In the rows, 128 means zero.
The rows of R fall into 4 groups, and each row is roughly a mix of its group's hidden directions; one row fits no group.
R (133 x 10):
[[157 123 122  98  95  78 146 126 143 135]
 [160  95  80 105 121 127 108 151 120 137]
 [159 135 129 108 131  97 136 167 124  83]
 [165 166 129 135 144 171 116 106 125 108]
 [157 162 136 129 137 156 149 130 161  89]
 [148 114 142  80 126 128 110  93 106  97]
 [134 173 109 141 102 132  87 119 145 102]
 [106 110 114 132  94 119  98 106 144 175]
 [109 151 181 100 115 133 134  93 128 118]
 [114  87  95 120 107 162 124  91 121 132]
 [154 155 175  94 145 156 131 123 118 126]
 [108 152 147 150 119  88  93 155 103 125]
 [143  86  88 128  88 100 131 128 129 126]
 [116 140 141 165  89  99 150  96 140 114]
 [145  98 176 119 144 127 138 148 115  89]
 [108  93 111 165 121  96 114 147 104 104]
 [ 89 135 110 154  93 105 156 130 157 132]
 [116 139 120 112 131 136 178 115 138  77]
 [ 93 110 168 153 146 133 105 140 143  97]
 [133 101 147  87 100 119 168 108 131 112]
 [125 148  99 173 114 115 121 156 165 116]
 [136 112 145 134 105 126 158 143  82  88]
 [137 123 164  96 144 123 146  84 160 126]
 [185  93 123 113 121 127 154 116 147 122]
 [162 109 107 137 113 144 150 124 106  78]
 [169 105 105 158 109 130 117 162 155 132]
 [ 96 147 125 152 149 137 113 135 106  75]
 [110 172 115 138 135 138 143 151 126 179]
 [109  92 144 150 145 137 123  77 104 122]
 [124 153 131 157  96 117 159  80 118 125]
 [148 147 124 162 140 137  77 161 132 140]
 [115  91 123  83 132 138 145  91 102 136]
 [110 136 124 124  74  92 121  98 133 148]
 [143 106 115 136 110 124 158 144  87  84]
 [163 113 122 143 102 137 150 132 109  76]
 [104 135 108 189 144 123 144 101 135 125]
 [107 114 140 190 109 141 139 104 137 118]
 [ 96  97  91 143 134 105 132 130  86 138]
 [103 136 101 145  96 150 117 109 149 172]
 [168 172 135 110 153 132 110 145 136 157]
 [141 105 157 138 141 122 189 115 113 127]
 [112  91 150 119 111 111 149  83 119 101]
 [ 70  90 119 105 124 118 134 128 131 147]
 [104 163 151 169 113 160 113 151 139 127]
 [170 113  85 130 109 128 136 146 107  97]
 [147 167 171 159 134 130 126 156 129 104]
 [119 140 153 137 101  85 143 135 125  80]
 [110 144  77 138 103  96 129  99 132 118]
 [152  95 132 144  99 130 124  86 163 114]
 [141 118 109 154  87  79 141 139 119 143]
 [117  88 110 176 120 135 123 154 106 110]
 [129 121 120  90 158 151 128 171 121 162]
 [108 108 136 104 153 130 188 135 118 113]
 [161 126 130 132  99 127 146 175 138 165]
 [134 173 123 153 142 160 112 137 170 123]
 [126  96 145 104 151 143 115 164 110  88]
 [141 141 109 124  86  82 143 105 149 143]
 [134 174  92 135  93 126 118 131 161 141]
 [150 125  75 121 121  86 121 103 135 142]
 [150 134 117 129 129 175  97  85 143 117]
 [111 146 119 156 121 131 130 139 135 194]
 [131 177 108 129 133  97 162 101 117 146]
 [140 121  91 108 107 113 149 150 169 101]
 [144  84 118 131 128 159 152  96 155 149]
 [129 109 123 138 147 121 122 197 133 146]
 [116 145 169 125  86 137 156 105 100 124]
 [151 156 121 168 137 111 122 113 169 100]
 [168 147 116 154 140 143 145 158 146 165]
 [107 117 129 101 125 157 116 176 126 166]
 [121  98 139 137 117 126 136 175 145 175]
 [152 112 185 124 120 155 126 146 144 150]
 [112 113 118 131 185 151 144 131  92 135]
 [147 135 125 178 135 136  87 155 144 108]
 [ 86 114 109 122 136 134  76 155 136 128]
 [128 175 166 132 118  97 138 107 136 101]
 [113 117 105 105 173 111  89 118 131 101]
 [116 180  99 159 134 135 117 102 133 149]
 [158 113  84 112 108 147 127 105 165 122]
 [155 162 161 120 154 127 145 132  87 110]
 [175 127 148 129 134 140 138 104 148 175]
 [ 81 138 103 158  99 147 104 115 136 115]
 [108 157 185 123 117 133 141 118 111 100]
 [135  98 122 143 131 176 132 171 132 152]
 [104 118 166 137 153 166 116 159 125 103]
 [123 117 108 112 105 124 159 137  92 177]
 [186 129 160 108 149 137 124 134 140 153]
 [ 98 140 121 168  96 119 126  95 135  96]
 [140 116 148  93 142  98 171 127 104 103]
 [182 131  96 131 127 155 124  98 109 126]
 [105 125 175 112 106 135 151 133 134 172]
 [ 88 146 160 152 127 105 138 126  92 152]
 [127  81 102 146 144 150 108 149 155 151]
 [135 144 111 134 115  73 146 104 125  91]
 [130 132 106  86 137 131 123 166 124 174]
 [ 90 164  81 149 131 115 124 116 115 118]
 [100 159 110 142  85  90 144 121 136 140]
 [101  97 167 136  83 126 139 143 135 110]
 [159 159 163 141 169 157 115 132 128 139]
 [131  88  95 113 128 125 118  81 149 146]
 [126 106  84 168 145 147 114 105 129 103]
 [138 105 137 105  97 128 133 133 154 184]
 [ 89  89 135 129  96 106 164 133 119 124]
 [124 128 168 118 134 127 154  83  88 127]
 [112 130 144  89 116  80 136 144 108 156]
 [149 119 131 153 139 170 117  86 145 157]
 [129 171 129 130 127  90 144  84 149 137]
 [144  97  97 118 128 139 156  89 141  94]
 [115 171 107 138 175 149 111 139 107 130]
 [103 134 160  86 158 127 128 114 113 163]
 [112 135 130  87 134  81 139 150 136 162]
 [115 145  98 110  81  84 131 137 140 130]
 [129 103 117 181  99 120 130 137 106  96]
 [109 121  85  89 122 144 100 141 155 146]
 [130 144 141 144  91 107  95  97 117 165]
 [122 150 170  91 154 143 138 136  93 137]
 [143 105 127 111 118  82 100 169 144 135]
 [129 154 164  88 121 139 158 157 106 119]
 [109 130  97  85 148 111 135 106 100 157]
 [105  80 123 111 108 122 121  92 142  99]
 [118 152 121  95 137 168  96  92 117 121]
 [115 115 126 144  92  77 125 112 100 106]
 [129  95 110 152 122 139  86  91 132 154]
 [151 125 168  89 138 125 162 104 127 105]
 [ 88 143 146 161  94 102 152 124 125 110]
 [105 120 160 134 140  88 107 135 100 165]
 [127 117 138 191 139 122 150 157 141 112]
 [ 96 121 172 116 163 118 147 101 105 127]
 [149 146 127 131 163 184 149 114 128 144]
 [126 104 151 109 106 173 114  89 117 142]
 [117  79 125 119 105  97 144 121 146  92]
 [151  85 120 146  84 130 106 116 103 130]
 [121 118 182 158  99 135 154 120 141 144]
 [147 126 107 162  97  94 107 167 134 132]]
In each list below, one row fits none of the groups, and each other row fits one group, some only roughly. Which row is it?
  * z_423: [165 110  96 127 128 155  89 128 158 141]
  * z_902: [ 91 110 137  81 138 138 146 108 101 149]
  * z_104: [116 108 148 132 143 152 123  66 145 135]
  * z_260: [ 89  90  99 140 150 140 140 115 101 107]
  * z_868: [106 106  83 153 148  90 110 126 114 128]
  * z_14: [138 147 178 126 105 100 119 148 130  92]
  * z_497: [ 77 112 135 164 155 144 123 105 125 113]
  * z_742: [129 143 137 132 144 135 174 137 110 181]
  * z_122: [116 140 126 126 138 106  98 182 130  92]
  * z_744: [129 105 137 138 156 140 111 161 180 144]
  * z_576: [138 169 167 129 146 122 127 144 173 121]
  * z_572: [105 163 128 136 139  86 152 144 103  99]
  * z_126: [144  83 142 103 141 154 164 124 155 123]
  * z_865: [ 85 110 110 129 158 142 129 158  95 108]
  * z_177: [123 137 114 145  92 125 130 105 152 183]
 : z_126
  * z_601: [112  77  99 140 145 135  89 119 139 116]
  * z_462: [128 120 149 143 166 114 151 123 107  76]
  * z_785: [119 173 179 150 142 131 120 149 132 138]
  * z_980: [102 183 156 105 130 120 128 105 144 116]
  * z_585: [155 179 132 114 106 121 102  98 109 134]
  * z_882: [115 156 149 170 133 120 134 140 177 113]
  * z_346: [ 77 130 140 135 166 152 139 107 102 126]
  * z_915: [110  87 146 110 147 125 159 115 116  86]
  * z_273: [183 157 116 142 140 155 113 142 149 124]
  * z_253: [ 91 122 149  82 132 144 124 105 143 161]
 : z_980
  * z_311: [155 135 137 173 106  98 127 148 135  91]
  * z_10: [137 147 105 136 111 105 139  72 112 103]
  * z_420: [129 135 124 170  89 137  98 137 169 125]
  * z_242: [118 173 135  91 116 136 103 126 156 156]
  * z_913: [121  89  96 125  87 139 102 133 108 150]
  * z_459: [127  95 115 167 108 117 148 140 164 158]
  * z_582: [116 159 153 122 138 148  94  96  89 137]
  * z_910: [100 130 137 184 140 145  93 109 125 131]
  * z_685: [150 131 153 153  90  89 134 112 106 150]
  * z_226: [155 107 141  95 134 116 117  82 153 151]
 : z_242
  * z_332: [103 125 160  93 140 105 125 128  85 152]
  * z_872: [145 159  95 134 142 134 115 174 154 107]
  * z_112: [119 134 138 109 159 113 137  91 146  78]
  * z_756: [137 149 126  87 135  70 117 130 139 140]
  * z_992: [188 118 150 125 128 132 143 100 109 106]
  * z_600: [150 171  84 115 129 102 117 105 138 141]
  * z_767: [160 113  98 135 135 148 109  77 146 133]
  * z_79: [135 143 115 109 159 109 132 178 136 164]
  * z_589: [140 156 187 106 148 110 131 132 142 141]
  * z_519: [141 159 117 161  79 112 128 108 152 119]
 : z_112
